In the rows, zero is written as 128.
Which row each row swaps with, under one turn or mirror
The rows were stretched afterwards, more along some directions than others.
J_196: [125 109 142 108 119 121 113  91 147 122 125 143 142 156 141 142 126  81
 114 127  94 154 119 109 139 119 146]
J_631: [111 126 111 171 177 126 126 130 152 162 184 124 119 155 144 198 178 117
 133 146 119 104 104 154 108 136 124]
J_824: [105 149 120 166 147 133 143 137 160 145 163 121 122 152 109 192 149 125
 126 155 127 110 119 115 107 122 140]
J_303: [134 115 127 158 191 146 135 145 135 132 134 156  74 158 128  95 133 106
 131 116 160  92 153 145  88 120 155]
J_241: [111 103 128 151 128 109 111 164 117 108 163 133 135 132 128 153 136 144
 156 141  76 106 132 112 122  93  96]
J_368: [110 112 123 172 165 151 134 152 111 110 174 140 115 110 144 122 122 147
 129 113 103  77 118 130 115  98 121]
J_477: [146 111 104 107 145 153 115 135 147 117 156 137 132 102 121 123 126 105
 123 140 102  98 153 118 135 120 106]
J_934: [122 103  88 140 152 104 127 133 116 106  91 167 107 139 120 132 130  84
 133 138 124 111 149 132 104 135 114]
J_84: [127 103 118 127 118 136 115 106 152 125 122 151 118 145 108 164 145  88
 110 141 115 122 151 153 137 153 101]
J_355: [107 135  96 147 153 193 155 118 142 128 179 123 139  97  99 173 146 133
 135 142 125  88 147 122 109 107 104]
J_862: [109 113 159 171 146 127 149 154 137 119 194 115 136 151 141 143 124 143
 135 129 123 120 105 127 116 111 123]
J_346: [112 119 113 198 141  81 142 130 125 135 149 154 107 141 153 169 130  99
 142 137 117 117  70 112  98 108 161]
J_391: [142  85 135 117 115 142 121 125 158 108 105 170 124 144 144 130 152  49
 117  91 106 119 162 142 128 165 142]
J_30: [121 126 121 157 122  86 138 128 116 129 115 150 109 143 153 114 108 115
 105 128 130 123 118 105 129 140 131]
J_556: [134 130 127 115 173 173 125 138 124 134 184 120 100 109 124 111 137 161
 139 124 127  97 164 107 107  88 124]
J_457: [111 100 122 127 158 116 133 140 147 162 112 114 118 152 135 123 135  81
 129 119 156 141 147 141 123 159 142]
J_893: [142 105 142 122 141 147 121 172 137 128 134 133 117 146 133  83 115  87
 148 111 151 107 156 133 120 151 146]
J_980: [140 127 146 126 181 132 128 139 115 132 146 134  97 142 118 111 126  62
 155 135 124 114 114 102  90 120 177]
J_401: [100  95 140 177 134 108 121 153 131 110 148 157 126 144 159 164 148 114
 135 119  80  84  95 122 119 120 117]
J_412: [136 140 150 110 155 140 139 150 120 145 166 115 130 117  92 148 145  97
 150 142 106 110 127 122 120 113 137]
J_794: [130 163 135 156 145 142 143 139 115 116 169 120 143 119 144 138 121 165
 130 144 110 116  97  97 107  93 155]
J_142: [109 124 109 153 206 155 136 106 117 152 176 149 124 115 103 126 132  74
 146 132 123  94 119 127  86 128 145]
J_505: [141 104 113 182  89  92 136 161 122 105  92 168 141 151 135 141 104  93
 113 120 108  93 123 116 137 149 125]
J_517: [116 140 125 152 145 128 143 104 132 132 172 116 131 134 150 191 149 137
 141 110 129 140  85 129 112 103 139]
J_292: [135 107 137 179 153 132 148 152 120 111 145 141 119 155 131 113 136 103
 128 121 109  91 133 104  92 120 135]
J_588: [122 149 121 130 119 118 117 160  97 134 124 140 108 138 135 137 140 112
 136 152 148 123 125 105  87 136 135]
J_276: [108 116 126 169 124 112 134 130 147 133 132 147 145 124 165 166 150  98
 131 112 102 131 113 134 124 122 137]
J_218: [128 133 140  90 170 157 122 107 157 133 182 121 125 134 125 137 146 104
 111 119 130 145 136 124 115 110 119]
J_751: [ 93 115 114 204 121 100 143 147 121 144 139 142 108 165 148 195 168 139
 142 126 105  99 123 131 122 102 109]
J_388: [111 131 115 150 149  99 137 129 160 135 119 155  94 170 143 138 156  79
 137 132 142 142 127 118  85 147 156]
J_513: [141 131 142 102 185 171 126 115 128 107 173 139 107 120 116  73 130 106
 127 109 125 105 171  81  85  99 156]
J_340: [129 161 133 174 141 127 130  97 133 111 151 137 133 143 154 151 110 154
 126 124 131 120  99  96  93  79 158]
J_286: [147 121 150 105 151 150 147 147 128 124 165 136 129 123 142 117 145  73
 142  99 141 128  92 114 114 141 147]
J_776: [129 122 120 167 104 105 141 132 118  88 145 162 143 141 142 146 117 118
 149 122 104 126 115  88 113 104 122]
J_486: [147 107 141  97 135 150 110 143 123 115 137 150 123 125 149 137 146  77
 128 112 102 137 126 144 134 143 117]
J_335: [116 149  98 137 105 100 140 143 118 134 121 149 123 157 131 167 122 140
 142 161 131 117 144 100 147 132 111]
J_591: [136 140 101 124 121 123 133 166 121 162 122 130  99 135 127 174 147  77
 125 142 146 129 136 132 136 158 127]
J_80: [143  78 111 154 114 133 121 119 148 121 117 182 131 119 129 142 129  92
  97 110  92  75 133 157 134 155 129]
J_329: [117  89 121 152 146 128 133  97 131 130 176 164 155 119 130 178 142  79
 139 110  91 102 103 143 118 118 130]
J_260: [115 134 105 168 148 171 151 115 148 121 173 134 124 126 115 187 160 159
 121 144  99  97 135 109 116 110  97]
J_288: [119  96 110 158 153 153 111 101 163 129 164 158 138 149 124 139 130 136
 132 129  89  77 165 139 123  98 128]
J_806: [145 130 101 113 145 130 128 133 136 144 106 122 133 119 116 116 118  85
 129 129 147 120 147 133 128 146 131]
J_304: [106  95 129 131 155 143 108 132 131 146 127 138 127 132 125 133 158  56
 141 133 103 128 177 142 129 149  97]
J_43: [ 95 135 156 179 164 145 147 114 105 134 195 116 133 115 117 140 146 155
 129 127 109 103 112  89  91  81 137]
J_99: [101 115 128 182 144 137 141 156 147 115 159 126 108 152 130 171 147 142
 136 153  99 106 138 109 105  93 131]
J_814: [134 157 110 138 131 150 136 116 153 117 125 154 117 141 123 157 150 155
 120 140 137 109 140 105 116 128 158]
J_154: [ 97 122 112 169  87  92 146 160 114 126 134 141 110 157 139 170 138 138
 132 139 103 115 161  69 140 102  88]
J_892: [150 127 122 122 153 144 134 188 107 132 157 126 114 121 104 113 117 135
 128 149 128  79 161 128 127 150 123]
J_914: [149 121 130 142  99 167 124 179 120 148 114 126 134 104 108 115 119 103
 112 127 141  87 146 146 140 148 144]
J_654: [139 141 111 165 132 123 119 147 136 111 139 148 138 150 135 180 132 140
 126 175  92 108 130 118 109 131 149]
J_876: [118 140 131 171  93 158 136 121 134 117 155 119 151 109 124 192 119 148
 125 149  82 121 115 108 131  83 128]
J_160: [155 161 115 158 128 149 126 133 128 116 142 140 147 139 112 200 144 163
 133 156 106  80 122 146 119 101 135]
J_149: [138  99 120 135  90 128 141 153 131 129 142 135 150 115 119 161 120 119
 127 123  83 116 171 120 142 122 102]
J_930: [115 124 126 115 156 145 112 156 121 143 167 127 112 115 101 147 144 100
 120 162  99 129 143 117  97 128 133]
J_764: [125 110  88 142 133 102 117 145 142 108 100 165 104 168 156 145 151 105
 123 122 126 142 153 125 127 139  81]
J_581: [133 131 120 158 158 125 139 171 107 120 140 141 109 128 131 148 130 134
 149 162  82  69 152 108  92  90 130]
J_680: [106 115 112 145 169 167 128 133 132 160 146 129 116 118  83 152 157  77
 127 146 122  81 138 159 115 157 113]
J_476: [122 138 119 145  74 143 139 178 108 118 117 138 125 109 128 148 127 147
 112 133 109  78 140  99 160 104 102]
J_483: [108 116 137 125 164 149 132 117 142 132 163 126 123 116 127 108 107 128
 109 129 135 122 146 120 112 102 154]
J_641: [131 135  90 171 149 133 122 168 114 142 131 134 113 158 129 176 136 142
 132 179 117  78 145 122 129 116 126]
J_907: [115 135 125 112 171 144 121 110 120 155 155 110 125  94 110 106 137 109
 146 151 122 125 157  79 101 119 147]
J_243: [139 113 121 155 118 157 140 157 125  96 129 160 130 155 143 146 150 116
 122  99 102  93 166 109 153 103  82]

J_654 is swapped with J_154
J_99 is swapped with J_776
J_486 is swapped with J_556
J_930 is swapped with J_149
J_914 is swapped with J_412
J_893 is swapped with J_980
J_276 is swapped with J_43
J_457 is swapped with J_142

Which row each row swaps with, under one turn or mirror
The rows were stretched afterwards, more along some directions than others.
J_107: [129 121 130  89 133  92  99 174  85 142 138 122 112 111 174 146 137 132
 115]
J_745: [146 155 119 139 130 146 111  84 103 149 135 120 145 162 124 110 121 150
 114]
J_640: [153 152  85 120 125 163 111 134 142 113 129  80 142 146 124 125 119 158
 118]
J_190: [142 143 131  84 121 183 132 112 121 132 148 140 128 150 122 150 146 113
  91]
J_569: [137 131 106  95 152  93 118 117  99 163 129  94 104  99 134 119 137 137
 143]
J_132: [ 94 146 125 110 117 165 135  72 119 147 143 131 132 178 150 129 114 106
 122]
J_592: [160 143 130 103 157  87  92 170  72 163 158  84 123 113 165 135 153 122
 146]
J_409: [101 121 103 112 122 133 114 126 140 142 132 100 151 132 180 132 153 100
 132]
J_336: [138  97 117  84 142 103 105 182  84 129 122  97 100 104 143 169 123 131
 135]
J_830: [104 195  64  89 140 192 136  90 142 163 121 111 159 141 161 131 142 122
  88]
J_77: [127 131 136 160 124 107 134 134 132 161 130 124 130 158 119  97 128 105
 149]
J_710: [112 114 148 104 120 120 123  82 106 113 121 146  95 139 137 132 128 145
  46]
J_978: [133 123 113 132 137 142 125 130 140 144  97 111 144 116 146 148 169 132
 110]
J_85: [ 90 129 102  78 120 149 163 110 135 153 100 162 106 126 120 139 137 129
  81]
J_86: [129 139 130  81 127 133 114 160  85 166 145 122 145 142 173 181 166  81
 128]
J_761: [100 136  83  93 130  99 143 126 142 160 130 101 137 116 164 161 156 118
 120]
J_689: [134 132 111  98 106 148 101 175 111 147 131 132 154 135 153 167 145 112
 119]
J_564: [131 144  85 131 128 150 103 125 108 145 142  71 154 126 174 131 115 112
 130]
J_732: [115 157 101  84 150 162 113  94 105 149 137  65 128 144 161 156 121 155
 124]
J_725: [148 161 130 133 141 145 124  65 104 122 132 114 100 131  82  84 104 172
 103]
J_886: [ 54  79  73  95 120 147 102 167 120 125  97 127 141 121 186 176 139 127
 109]
J_953: [150 148 108 116 146 145  96 110  89 130 155  78 165 159 186 146 150 119
 105]
J_542: [129 137 122 106 131 135 147  79 124 109 106 143 102 109  96 112 109 189
  88]
J_819: [ 85  97  66 111 128 131 133 106 145 141  81 104 127  88 132 170 127 140
 102]
J_163: [ 87  97 112  89  96 120 133 122 129 127 114 153 107 118 138 150 124 149
 108]
J_323: [132 139 109 108 153 146  83 115  92 118 148  73 149 140 178 155 135 134
 126]
J_810: [132 159  91 101 161 182 102  66  90 158 129  86 117 141 137 118 129 149
  84]
J_589: [ 87 141  82 108 126 196 136  73 136 144 107 110 142 151 136 138 128 135
  97]
J_855: [ 98 143 140 103 110 123 127  80  61 174 111 140 128 153 171 153 143 109
  90]
J_942: [121 119 126  48 127 151 123 135 101  99 113 123 105 125 146 149 120 173
  91]
J_28: [130 148  76 101 143 155 111 121 137 103 112  79 156 123 161 165 147 137
  91]
J_484: [152 165 109 109 158 136  86 113  88 122 135  73 144 128 170 158 144 157
 106]
J_83: [107 166 138  82 134 142 107  62  80 139 134 133 121 136 159 154 141 111
  91]
J_668: [150 140 116 155 128 101 140 141 130 171 111 144 134 136 100 115 138 117
 129]
J_950: [111 149 135  96 117 187 116  83 113 108 125 156 125 164 130 144 134 146
  65]
J_359: [ 83 129 103 125 135 115 153 127 131 149 100 170 120 121 126 120 130 122
  94]
J_183: [107 163 124  81 125 161 100  79  78 135 127 112 132 127 181 173 144 135
  82]
J_501: [142 141 151 117 129  97 128 101 112 138 143 159  92 141 100 101 133 139
  97]
J_533: [125 153  86  74 123 163 113 171 117 168 125 114 168 140 177 191 161  85
 123]
J_765: [ 98 114  75  65 152 146 104 141 126 123  97  91 115  97 135 172 157 163
 113]
J_153: [ 97 131  95 126 150 187 112 105 129 119 103 121 125 128 118 126 107 169
  99]
J_105: [ 71 137  95  65 147 201 118  97 113 122 128 140 116 135 170 147 114 132
  77]
J_133: [142 123 111  78 153 120  96 179  79 163 135  76 114  98 161 132 134 134
 142]
J_445: [147 156 158  85 140 138 152  99  64 133 130 120  96 142 121  97 128 154
  92]
J_9: [141 131  75  99 135 143 131 143 119 151 120 119 133 138 123 136 150 129
  83]
J_516: [150 114 152  75 147  98  87 163  56 143 145 109  89 115 166 140 138 148
 107]
J_166: [121 154 100 107 120 170 160 126 127 164 135 115 129 163 119 117  97  99
 106]
J_536: [146 125 133 115 127 143 133 129  81 178 149 126 149 178 151 123 124  99
 110]
J_7: [ 97 154  98  59 133 160  93  85  94 125 127  90 122 106 170 168 146 139
  94]
J_599: [ 99 137 137 100 121 126 129 103  88 176 125 170 129 142 155 136 151 101
 102]
J_820: [156 149 100  74 166 178  90 140  69 136 131  57 132 111 171 154 134 160
  92]
J_825: [135 131 100  99 155 107 113 161  93 156 123  81 145 118 184 168 175  95
 103]

J_589 is swapped with J_85
J_183 is swapped with J_86
J_732 is swapped with J_761
J_855 is swapped with J_190
J_445 is swapped with J_978

